One turn moves every row onto another: examples first, then more rows asked
J_241: [ -9  23  -6 -20   5  26 -12  23  13   7  -9 -33  10 -36   6   2  -9]
J_134: [-12  19 -32 -10 -14 -22  -9  32 -48 -19  14  -5 -39   5  -3   9  10]
J_700: [  6 -26 -14  -1  -2 -13   5  -5 -34 -10 -17 -11  26 -19 -26 -41  38]
J_324: [  8 -19 -10   2   0 -15 -24  11  39  13 -31 -10  22  27 -25  32 -39]
J_546: [ -6 -15  16 -16 -28 -20   7   0  11 -31  -2 -18  -2  25 -24  21  58]
J_172: [-53 -15 -13  14 -20 -15 -10   3   8  28 -28   3 -14   3 -31  18 -40]
J_139: [  7  -5 -22   5  -6 -24   6   8 -60 -31   4  -5  -8  -6  -7 -26  34]
J_803: [ -8 -14  15 -20 -29 -19   4   5  19 -39  -5 -30  -4  28 -30  20  49]
J_633: [-32 -10 -25  -3 -16 -24 -22  26  -7 -29 -50 -35 -28   9 -44  -9 -43]
J_433: [ -6  -7   6  -1  -4  -8 -11  33  18 -57  -2 -33 -24  34 -30  35  27]
J_140: [-10 -11  -5   3 -51 -21 -22  22 -35 -43 -41 -24 -19  41 -33  -8 -29]
J_123: [ 33 -39  11   3 -16  17  25  -6 -26 -18 -20  23  11  37 -16 -19  -6]
J_408: [ 44 -20 -14  26 -32  -4 -15  -2 -11 -17   6   4 -15  14  -3 -47  18]
J_671: [ -4  30 -29 -26   6  34 -20  10  22   4  -9   3 -36   3   1  12 -20]
J_466: [  9 -26   8   1 -53 -12   9  12 -40 -37 -26   1  -8  57 -12 -13 -18]
J_129: [-55 -32 -16 -11 -23  -8  12  17   7  21 -43   6 -19  18 -24  25  -9]
J_413: [-14 -51 -17  -6 -31 -30 -13  13 -38 -41 -45  -4  13  25 -32 -20   5]
J_163: [  0 -20  30 -13   5  14  13  -2  -9 -58  -2  -1   0  27 -19  28  20]
J_914: [-40   8 -34 -17 -19  -6  -4  36 -17   6  13 -18 -45   5  -8  22 -25]
J_167: [ -2 -26  24 -18 -44 -11  20 -11  10  17  -7   2  13  14 -22  11  40]
J_266: [  2   4 -25   2   1 -25   5  10 -53 -34  10  -2 -14  -5  -8 -22  32]
J_759: [-34 -33  -5   2  27   6  -5  40  10 -11 -40 -45   5 -16 -21   0 -26]
J_791: [ 23   2 -31  44 -31 -12 -38 -11  -8  -1  -2 -24 -23   1  -3 -28 -18]
J_907: [ 30 -27   3 -20 -28 -29 -19 -10  -2  -1  -1 -11  28  58  -3  -1   3]
J_93: [-19  11 -19  33 -29 -14 -42  -2  -2  20 -13 -28 -20  -2 -23 -15 -42]
J_432: [ 36 -25 -10 -10 -14 -16 -33  23  19  -6 -24 -37  14  50  12   8 -24]
J_118: [  5 -38   2   5 -10  12   4   0  -9  15 -41 -32  24 -13 -26 -40  28]
J_896: [ 15 -21 -49  16 -25  28 -22   2  -2  12 -27 -10 -33  -6 -25 -24 -36]
J_651: [-12 -19   0  -2 -41 -19  13  15 -37   3  10   6 -39 -14  -6   7  33]
J_943: [ 24  15  24 -30 -18 -10  -8 -15   1 -21  -7 -30   4  -5  -2 -26  32]
J_470: [-57 -19 -10   6  28   3   8  11  -9 -18 -42 -24   7 -17 -33   2  -1]
J_80: [ 13  39 -12 -36 -12  12 -29 -10  22 -16  -9 -23 -14   0  12   1  12]
J_860: [-16 -15 -31 -10  18  43   7  21  10  -4 -19  17 -43   0 -13   8 -27]
J_670: [  9 -24 -13  -4  22   7 -29  45  28  -7 -36 -50   1  17  -8   7 -33]
J_239: [ -1  32 -27 -35   5  25 -26  10  28   0  -4   2 -32   7   2  11 -14]
J_531: [-22 -35 -10  15  15  34  32  28 -20  -8 -28   8 -37   7 -10   7 -21]
J_881: [ 16 -31  12  -1 -50  -7   8   7 -37 -37 -29   4  -3  58 -12 -10  -7]
J_181: [ 35 -34 -11  -1  17  29  13  -4  -3   3 -27  23  10  26 -19 -13  12]
J_335: [-18  -1  -7  12  19  11  -5  45  25 -49  -4 -16 -24  21 -21  24 -24]
J_717: [-20   4 -21  35 -29 -11 -37   1   2  28 -22 -28 -20   0 -23  -7 -43]
J_351: [ 18 -30 -10  -1  14   2 -31  45  27 -11 -32 -51  -2  25  -6   0 -36]
J_590: [ -3  -6  19  -4 -29  -1  12 -16  -3  45 -19  16  22  13 -13   1  14]

J_167 moves to J_759
J_433 moves to J_432
And these:
J_590 moves to J_470
J_896 moves to J_651
J_266 moves to J_239
J_335 moves to J_907
J_139 moves to J_671

